Each row is where one point has got to under a steady rotation. How many steps took it there?
The counts run from 0 to 896.
[ 0.28  0.50  2.48 -2.01 -1.63 -0.33 -2.38  2.52  2.22  0.57 -0.32 -0.99
  0.05 -2.59 -4.24 -2.73 -0.41  0.67  1.79  0.68 -1.92  0.32  2.35  0.76
 -0.08  0.15 -1.58 -3.19 -1.23 -4.60  0.88  0.34  0.46  1.35 -3.78 -1.24
  2.56 -0.08 -5.19 -0.43  1.66 -0.40  0.74  1.25  0.06  1.87 -1.64  2.65
 -2.69  2.09  2.73  1.89 -2.50 -3.56  0.09 -1.08 -2.77 -1.71  0.66 -0.10
  2.21 -0.02  3.01 -1.87]
411
[ 1.06 -1.03  2.02 -2.98  0.54 -1.49 -3.12  3.53 -0.81  1.03 -1.32 -0.93
  0.46 -2.30 -5.27 -1.18  0.55  0.80  1.83  0.65 -1.32 -1.73  1.24  0.07
 -0.55 -1.44 -0.87 -2.25 -1.32 -4.30  0.13  0.89  1.90  1.25 -2.49 -1.18
  1.76 -1.74 -4.02  0.15  0.57 -0.42  2.75  0.27  0.20  2.52 -1.40  2.32
 -1.14  1.05  5.35  2.26 -2.09 -3.76  0.16 -0.85 -1.49 -0.71  2.63  0.21
  2.54 -1.59  3.04 -1.21]
323
[ 0.27  1.63  3.38 -2.17  0.01 -0.75 -2.72  2.30  0.70 -0.27 -1.91  0.98
  1.42 -2.54 -4.10 -1.73 -1.39 -0.59  2.05 -0.75 -2.10 -0.52  1.03  1.04
  0.92 -1.39 -1.89 -2.85 -0.44 -4.17  1.40  0.21 -0.03  0.72 -3.19 -2.68
  1.65 -1.05 -3.22  0.41  1.06  1.61  1.38 -1.29  1.94  2.88  0.92 -1.35
 -1.09  2.50  3.21  3.32 -0.97 -5.49  0.00 -1.94 -1.89 -0.16  2.99 -0.35
  4.31  1.04  2.21 -2.04]
763
[-0.90  0.73  3.38 -1.75 -1.75  0.34  1.43  1.77  3.06 -1.45 -0.10  0.91
 -0.94 -3.87 -3.17 -3.42 -0.12  0.54  0.87  0.31 -1.90 -1.31  2.89  0.05
 -0.87 -0.75 -1.09 -3.39 -1.61 -2.58  0.32  1.08  0.65  1.58 -4.30 -2.31
  2.68 -0.66 -5.03 -0.62  1.47 -0.13  1.54  1.09  0.95  0.51  0.09  1.14
 -4.41  1.91  3.35  1.73 -2.63 -2.77  1.09 -1.01 -2.38 -1.10 -0.76 -1.71
  3.51 -0.63  2.38 -0.11]
90
[ 1.04 -0.28  2.11 -4.18  1.25  0.25 -2.12  2.36  0.64  1.02 -1.51  0.28
  0.90 -3.84 -4.60 -1.26 -1.64 -0.28  2.38 -1.99 -1.61 -2.77  0.25 -0.91
 -0.75 -3.10 -0.87 -0.53 -2.28 -1.54  0.49 -0.57  1.44  2.74 -2.92 -1.54
  1.98 -4.00 -2.41 -0.31 -2.13 -0.74  4.13 -0.52  2.28  1.96 -0.28 -1.11
 -0.65  1.93  2.86 -0.03 -2.47 -4.04  1.66 -1.24 -1.60  0.13  1.79 -2.48
  2.15 -1.73  1.90  1.13]
331
[-0.71  0.60  3.24 -2.83  0.46 -0.99 -2.59  2.52  1.58  0.25 -1.19  1.85
  0.82 -2.83 -4.67 -1.34 -0.72 -0.12  2.12 -0.95 -1.76 -0.43  0.61  0.44
  1.81 -1.03 -2.86 -3.64 -0.92 -4.52  1.46 -0.79 -0.18  0.82 -3.71 -1.81
  2.36 -1.28 -3.28  0.44  1.21  1.38  1.63 -0.74  1.95  1.58  1.13 -0.84
 -1.86  1.51  2.27  2.82 -1.53 -5.24 -0.68 -0.69 -0.93  0.79  3.86 -0.95
  4.53  0.85  1.69 -1.74]
68
[ 0.50  2.98  2.64 -1.19  0.29 -0.34 -1.47  2.93  0.90  1.69 -1.23  0.09
  1.47 -3.67 -3.01 -2.66 -0.33 -0.89  2.43  0.19 -2.65 -0.96  1.93  1.04
  0.14 -1.33 -1.03 -2.08 -1.71 -3.82 -0.67  1.66  0.52  1.41 -2.60 -2.56
  2.30  0.62 -5.19  0.52  0.95  1.85  1.08 -1.61  1.90  2.26  0.51  0.99
 -1.56  1.53  2.64  2.43 -2.28 -4.90  0.19 -0.02 -1.80 -1.55  1.97 -1.54
  3.34  0.71  3.94 -2.45]
95
[ 1.07 -1.55  2.01 -4.22  0.33  0.31 -4.09  1.96 -0.66 -1.34 -1.49 -0.31
  0.63 -1.38 -5.49  0.06 -1.71  0.84 -0.01 -1.33 -1.23 -1.33 -0.15  0.50
 -1.12 -1.84 -0.34 -1.35 -2.10 -3.99  0.91 -1.32  1.40  1.00 -3.52 -1.00
  2.58 -3.86 -4.06  0.58 -0.21 -0.69  2.68  0.46 -0.54  1.27 -2.03 -0.51
 -1.42  1.81  4.72  0.60 -2.65 -4.13  0.99 -2.12 -2.13  0.32 -0.29 -0.87
  2.75 -1.20  2.18  0.26]
612
[-0.40  1.26  1.26 -2.48 -0.16 -0.53 -3.78  2.86  1.46  1.70 -0.31 -0.05
  0.61 -2.92 -3.80 -1.54  0.09 -0.43  3.18  0.23 -2.27  0.23  1.25  0.08
  1.00 -0.96 -2.92 -2.64 -1.08 -4.30  0.48 -0.79  0.28  1.56 -3.39 -0.86
  3.27 -0.41 -4.42  0.67  1.01  0.97  0.03 -0.26  0.74  1.57  0.06  1.61
 -1.97  1.69  1.15  1.70 -2.77 -4.93 -0.11 -0.70 -1.03 -0.90  2.94 -2.26
  2.65  0.26  3.41 -3.56]
285
[ 1.17  0.87  2.95 -3.50  0.77 -0.01 -3.17  2.47 -0.32  0.75 -1.93  0.11
  2.16 -2.26 -5.23 -1.90 -2.02 -1.16  2.03 -1.99 -1.93 -1.64  0.86 -0.72
 -0.30 -3.12 -1.61 -0.83 -1.70 -2.84  1.20 -0.04  0.53  1.42 -2.68 -2.19
  0.98 -3.18 -2.39 -0.50 -1.46 -0.27  3.26 -1.92  2.21  3.14 -0.19 -1.21
 -0.04  2.38  3.61  1.73 -1.50 -4.50  0.47 -1.23 -1.66 -0.27  2.70 -0.25
  3.46 -0.59  1.91  0.04]
895
[-1.03 -1.46  1.52 -4.41 -0.77  0.88 -2.59  0.34  1.83 -1.31 -0.28  0.05
  0.93 -2.96 -4.82 -1.30 -0.93 -0.73  0.90 -0.53 -1.62  0.23  0.18 -0.01
 -1.64 -1.97 -0.69 -0.19 -2.55 -2.19  1.93 -1.80  0.65  0.87 -3.82 -0.36
  2.54 -3.03 -4.23  0.23 -0.26  1.24  1.81  0.81  0.74  0.78 -0.74 -0.62
 -4.07  1.70  4.87  0.08 -2.54 -4.11  2.40 -2.14 -2.65 -0.52 -0.67 -3.10
  2.33 -1.59  2.16 -0.26]
744
[-0.30  1.16  2.69 -2.90 -0.65  1.66  0.12  1.57  1.03 -1.38 -1.16 -0.64
  0.66 -2.98 -3.15 -2.42 -1.75 -0.93  1.00 -0.90 -2.72 -0.57  0.38  0.98
 -2.11 -3.22  0.09 -0.29 -3.77 -1.86 -0.10 -0.96  1.29  1.24 -3.05 -2.56
  2.84 -2.22 -5.35  1.22  0.19  0.89  1.47  0.25 -0.15  1.01  0.10 -0.55
 -4.13  2.02  2.59 -0.54 -2.86 -4.91  2.39 -1.72 -2.45 -0.77 -0.71 -1.69
  2.32  0.30  3.72 -0.06]
369
[-0.93 -0.28  2.30 -2.86 -0.86 -0.26 -1.66  2.10  2.90  0.06 -0.07  1.88
 -1.02 -3.34 -3.38 -1.23 -0.30  1.05  2.17 -0.15 -2.46 -1.19  2.56  0.16
  1.74  0.56 -2.91 -4.67 -1.20 -3.80  0.56  0.04 -0.25  1.85 -4.96 -0.53
  3.55 -0.66 -4.31  0.05  1.12  0.96  0.73  0.28  1.50  0.74  0.02 -0.50
 -2.48  1.91  1.38  1.76 -2.83 -3.50 -0.08 -0.40 -0.82 -0.12  1.32 -2.99
  3.47 -1.28  2.74 -2.08]
536
[-0.23 -2.15  2.32 -4.43  0.97 -0.07 -2.19  1.71  0.73 -0.68 -1.30  0.28
  0.51 -3.60 -4.04 -0.63 -0.79  0.28  0.45 -0.98 -2.44 -2.06  0.35 -0.27
 -1.66 -1.43  0.39 -1.09 -3.08 -2.50  0.15 -0.52  1.56  1.79 -3.73 -0.92
  2.63 -3.75 -4.31  0.27 -1.07  1.32  2.60  0.15  0.47  0.74 -1.32 -1.58
 -1.71  1.67  5.18  0.05 -2.77 -3.27  2.38 -1.04 -0.82 -0.51  1.06 -2.84
  2.46 -3.50  2.67  0.27]
553
[-0.19  1.96  2.09 -3.25 -0.27  1.28 -0.76  2.09 -0.05 -1.06 -0.95 -1.54
  0.70 -2.37 -3.85 -3.30 -0.50 -1.17  1.08 -0.59 -2.29 -0.44  0.61 -0.53
 -2.43 -3.40 -0.13 -0.02 -3.32 -0.79  0.18 -0.63  1.61  1.98 -2.28 -2.84
  2.82 -1.97 -5.58  0.72  0.74  0.72  0.89 -0.68  0.31  0.37  0.01  0.37
 -3.77  2.27  3.19  0.72 -2.83 -4.26  2.42 -1.21 -1.74 -1.44 -0.92 -1.41
  2.40  0.13  4.23  0.75]
21
[-0.29  0.29  1.86 -3.21  0.09  0.63 -1.77  1.61 -0.86 -2.39 -1.31  0.06
  1.77 -2.27 -4.62 -2.24 -1.48 -1.06  1.06 -0.91 -1.41  0.30  0.23 -0.09
 -0.97 -3.47 -0.13  0.28 -1.83 -1.81  1.55 -1.52  0.31  0.41 -2.64 -1.85
  1.99 -3.27 -4.00  1.05  0.65  1.51  2.04 -1.44  1.96  1.13  0.84 -1.52
 -3.11  1.93  6.18  1.55 -1.60 -4.58  2.48 -2.76 -2.84 -0.33  0.39 -1.45
  3.69  0.19  1.97  0.13]
615
[ 0.30  1.07  1.88 -1.13  0.67 -0.87 -0.85  3.84 -0.86 -0.87 -0.76  1.05
 -1.45 -2.40 -3.97 -2.52  0.34  2.18  1.02 -0.37 -1.48 -2.56  2.09  0.22
  0.63 -1.00 -1.94 -4.88 -0.77 -3.54 -0.34  1.39  0.57  1.49 -3.65 -2.02
  2.45 -0.87 -5.68  0.45  1.63 -0.59  1.55 -0.76  1.54  0.67  0.46  1.61
 -1.65  1.60  3.21  2.68 -2.94 -3.17 -0.77  0.12 -0.15 -0.77  0.67 -0.15
  3.80  0.28  3.28  0.02]
697
[ 0.72  0.78  1.36 -3.14  0.20  1.47 -1.00  2.18 -0.12 -0.83 -0.25 -1.55
  0.70 -3.02 -4.25 -3.12 -0.33 -0.80  1.47 -0.48 -1.85 -0.82  1.08 -0.10
 -2.86 -3.70 -0.17  0.22 -3.01 -1.10 -0.28 -0.92  1.68  2.01 -2.87 -1.82
  2.37 -2.39 -5.01  0.12 -0.12  0.09  1.68 -0.08  0.45  1.25 -0.67  0.99
 -3.29  2.02  3.52 -0.06 -2.68 -4.09  2.55 -1.31 -3.31 -1.75 -1.50 -1.35
  1.48  0.01  3.74 -0.20]
20
[-0.97  2.75  3.58 -1.88 -0.40  0.59  0.80  2.46  3.10 -0.65 -0.15  0.98
  0.16 -3.52 -3.27 -3.98 -1.42 -0.25  1.83 -0.47 -2.26 -0.34  1.46  0.29
 -0.56 -1.98 -1.48 -2.32 -2.74 -2.52 -0.11  0.08  0.48  0.95 -3.50 -3.41
  2.75 -0.67 -4.94 -0.09  1.48  0.79  0.80  0.37  1.37  0.27  1.26  0.98
 -4.20  1.55  1.23  0.44 -1.98 -4.19  1.06  0.13 -2.18 -0.81  0.50 -1.95
  3.50  1.81  2.34  0.10]
690
[-0.42  0.33  1.82 -2.30  0.18  0.89  0.82  2.41  0.57 -1.38 -1.28  0.83
 -0.80 -3.62 -1.79 -1.45 -0.08  0.39  0.87 -0.48 -2.67 -3.18  1.89  0.62
 -0.54 -1.80  0.10 -1.74 -2.56 -1.99 -1.46  0.29  0.89  2.20 -4.20 -1.78
  3.16 -1.52 -5.33  1.14  0.52  1.77  1.38 -0.37  0.94  0.38  0.86 -0.93
 -2.98  1.96  3.47  0.40 -3.93 -3.57  2.54 -0.88 -1.18 -1.18 -0.99 -3.24
  2.52 -1.13  4.84 -0.95]
814
[-0.53  0.23  1.63 -4.05  1.91 -0.60 -3.23  2.10 -1.60 -0.78 -1.90 -0.27
  2.01 -2.41 -5.08 -1.38 -1.05 -1.08  1.90 -1.64 -2.54 -0.74  0.44 -0.75
 -0.37 -3.06 -1.35 -0.24 -2.45 -1.45  1.10 -1.91  0.20  2.02 -2.10 -1.31
  2.08 -2.89 -3.43  0.79 -0.32  1.80  1.40 -2.64  1.54  1.36  0.77 -2.63
 -0.86  2.25  3.79  1.47 -1.73 -4.14  0.58 -1.34 -0.44 -0.72  2.74 -0.99
  3.57 -0.54  3.10 -0.41]
866
[ 1.26  2.41  1.18 -2.04  0.37  0.07 -0.86  4.10 -0.11  0.77 -1.30  0.49
 -0.75 -3.30 -3.39 -1.71 -0.16  0.80  2.10 -0.95 -2.23 -3.18  2.49  0.61
  1.00 -1.97 -2.04 -3.33 -0.64 -3.17 -1.23  1.49  0.83  1.99 -3.82 -1.97
  2.45 -0.64 -4.82  0.83  0.53  0.22  1.58 -1.77  2.20  1.60  0.34  1.21
 -0.31  2.25  1.45  2.03 -3.25 -3.99 -0.01 -0.02 -0.82 -1.93  0.19 -1.73
  2.86  0.13  3.86 -1.84]
695
[ 0.81  0.39  2.11 -2.66  0.25 -0.80 -1.94  3.98 -1.29  0.64 -1.85 -0.07
 -0.82 -2.31 -4.08 -1.31 -0.82  0.40  2.45 -1.06 -2.36 -2.09  2.41 -0.51
  1.89 -1.67 -2.16 -3.55 -0.73 -3.53  0.81  0.24  0.41  2.59 -3.43 -1.84
  2.05 -1.71 -3.38  0.45  0.45 -0.31  1.23 -1.69  1.36  2.63  0.79 -0.86
 -0.30  3.17  1.49  3.52 -2.31 -4.42 -0.83 -1.16  0.08 -0.68  2.24  0.39
  2.98  0.32  3.94 -2.04]
288
[ 0.33  0.42  2.33 -3.38  1.84 -1.16 -2.29  3.67 -1.69 -0.02 -1.59  0.39
  1.27 -2.66 -5.36 -1.45 -0.41 -0.28  2.62 -1.73 -2.27 -2.00  1.23 -1.34
 -0.09 -3.07 -2.02 -1.90 -1.67 -2.19  1.30 -0.51  0.51  2.07 -2.14 -2.04
  1.90 -3.11 -2.58 -0.48 -0.36 -0.38  2.34 -2.12  2.42  1.99  1.29 -1.11
 -0.44  1.91  3.94  2.52 -1.62 -3.97  0.15 -0.80  0.26 -0.58  3.60 -0.23
  3.92 -0.71  2.03  0.45]
548
[-0.77 -0.37  3.89 -3.42  2.01 -1.26 -2.57  2.48  0.09 -0.66 -1.35  1.07
  1.37 -1.88 -5.49 -1.75 -0.54 -0.25  0.78 -1.12 -1.30 -1.05 -0.51 -0.35
 -0.77 -2.05 -1.05 -1.25 -2.32 -2.92  1.18 -0.93  0.58  0.32 -2.53 -2.07
  2.24 -2.55 -3.54  1.09  0.65  1.35  2.55 -0.88  1.28  0.69  1.01 -1.00
 -2.65  0.27  4.81  1.66 -0.87 -4.54  0.34 -0.55 -0.74  1.06  4.34 -0.86
  4.53 -0.16  1.64  0.64]
327
[-0.25  1.51  1.71 -2.64 -1.20  0.08 -3.39  2.16  1.96  1.44 -0.47  0.61
  0.76 -2.97 -4.02 -1.90 -0.77 -0.20  2.79  0.14 -1.67  0.84  1.26  1.01
  1.77 -0.54 -3.15 -2.72 -0.64 -4.47  1.00 -0.42  0.28  1.37 -3.93 -0.97
  2.69 -0.52 -3.51  0.06  0.57  0.79  1.00  0.32  1.54  2.13  0.09  0.65
 -1.95  1.91  1.21  1.96 -1.69 -5.80 -0.07 -1.34 -2.11 -0.45  2.03 -1.81
  2.70  1.04  2.62 -3.00]
633
[-0.53  0.96  2.21 -2.92 -1.52  1.00 -1.12  1.98  2.97  1.01  0.19 -1.15
  0.26 -3.88 -3.51 -3.39 -0.54 -1.23  3.18  0.50 -2.90  0.68  2.22 -0.31
 -1.01 -2.08 -1.37 -1.29 -2.66 -2.49  0.83 -0.45  0.71  2.66 -3.44 -1.23
  2.98 -0.83 -4.03 -1.10 -0.14  0.34  1.54  0.80  0.86  2.11 -0.19  1.78
 -3.91  1.99  1.24  0.53 -2.26 -4.60  1.57 -1.50 -3.38 -1.55  0.45 -1.86
  1.41 -0.18  2.96 -1.62]
878
[ 0.71 -0.18  2.62 -2.49  0.52 -0.50 -2.42  2.75 -0.81 -2.31 -1.57  1.14
  0.43 -0.73 -5.01 -1.46 -2.06  1.44 -0.91 -0.91 -0.55 -1.33 -0.07  0.81
 -0.26 -1.40 -1.08 -2.33 -0.68 -4.41  1.24 -0.19  0.79 -0.29 -3.23 -2.21
  2.42 -2.13 -5.37  0.46  2.06  0.20  1.98 -0.45  0.41  1.10  0.01 -0.16
 -1.78  1.59  5.41  2.37 -1.88 -4.09  0.18 -1.14 -1.79  0.74  0.71  0.01
  4.47  0.73  2.07  0.87]
482
[-1.53 -1.89  2.08 -3.36 -0.31  0.05 -0.02  1.58  1.75 -1.00  0.57  0.78
 -1.17 -4.36 -4.27 -2.84  1.04  0.44  2.16 -0.04 -2.25 -1.33  1.97 -1.69
 -1.63 -1.68 -1.55 -1.82 -2.18 -0.85  1.10 -0.75  0.56  3.24 -3.99 -0.37
  3.12 -2.08 -4.20 -0.59  0.20 -0.11  1.65  0.73  1.43  0.10  0.16  1.52
 -4.78  1.57  3.76  1.28 -3.29 -2.01  1.27 -1.20 -1.00 -1.04  0.30 -2.33
  1.80 -2.45  2.81 -0.25]
306
[-0.23  1.02  2.57 -2.08 -1.35 -0.19 -1.49  1.91  3.50  0.81  0.10  0.18
  0.79 -3.26 -3.78 -3.05 -0.40 -0.20  0.70  1.02 -2.28  0.07  1.62  0.82
 -0.93  0.01 -1.04 -2.97 -2.63 -4.18 -0.17  0.99  1.11  0.20 -3.82 -1.16
  2.71  0.14 -6.04 -0.30  1.85  1.18  1.09  1.61  0.71  0.93 -1.22  2.26
 -3.57  1.25  3.10  1.08 -2.55 -3.47  1.20 -0.25 -2.95 -1.17  0.25 -2.30
  2.71 -0.14  2.98 -1.29]
92
[ 0.20 -0.55  2.19 -3.09  1.59 -0.44 -3.70  3.32 -0.20  0.36 -0.92  1.17
  0.07 -2.65 -5.23 -1.44 -0.72  1.41  2.85 -0.93 -0.15 -1.50 -0.74 -0.39
  0.37 -2.91 -2.52 -1.06 -1.04 -3.13  1.15 -1.61  0.99  0.59 -2.94 -1.53
  2.31 -3.48 -2.50  0.67 -0.61 -0.85  3.06 -0.20  1.98  1.41  1.10  0.69
 -1.82  0.97  2.86  0.92 -1.88 -5.51 -0.08 -0.76 -1.19  0.59  3.32 -1.08
  3.17  0.22  0.96 -0.26]
10
[-0.04  1.01  2.24 -3.47  0.83  1.17 -1.18  2.39 -0.47 -1.42 -1.55  0.39
  1.01 -2.00 -4.87 -2.38 -2.59 -0.47  0.96 -2.29 -2.08 -0.72 -0.37 -0.46
 -1.00 -3.94 -1.52 -0.75 -2.63 -1.19  1.40 -1.96  0.75  1.58 -2.75 -2.73
  2.58 -3.92 -3.20  0.37 -0.46 -0.05  1.90 -1.18  1.23  0.41  1.17 -2.34
 -2.46  2.38  2.87  0.43 -1.64 -4.82  1.50 -1.66 -1.30  0.53  0.43 -1.36
  3.42  0.68  2.09  2.06]
837
[ 1.27  1.31  3.34 -1.21 -0.97 -0.01  0.08  3.07  1.30 -0.34 -1.37  0.12
  0.07 -2.33 -2.90 -1.90 -1.38  1.01 -0.10 -0.29 -2.53 -2.32  1.60  1.78
 -0.46 -0.54 -0.45 -3.37 -1.76 -4.08 -0.73  2.46  1.05  1.33 -3.93 -2.64
  2.20 -0.25 -5.82  0.30  1.96  0.21  1.55 -0.50  0.01  1.99 -1.03  0.77
 -1.76  2.37  3.70  1.79 -3.00 -3.61  0.63 -0.46 -2.09 -0.99 -0.41 -0.44
  3.31  0.54  3.32 -1.13]
221
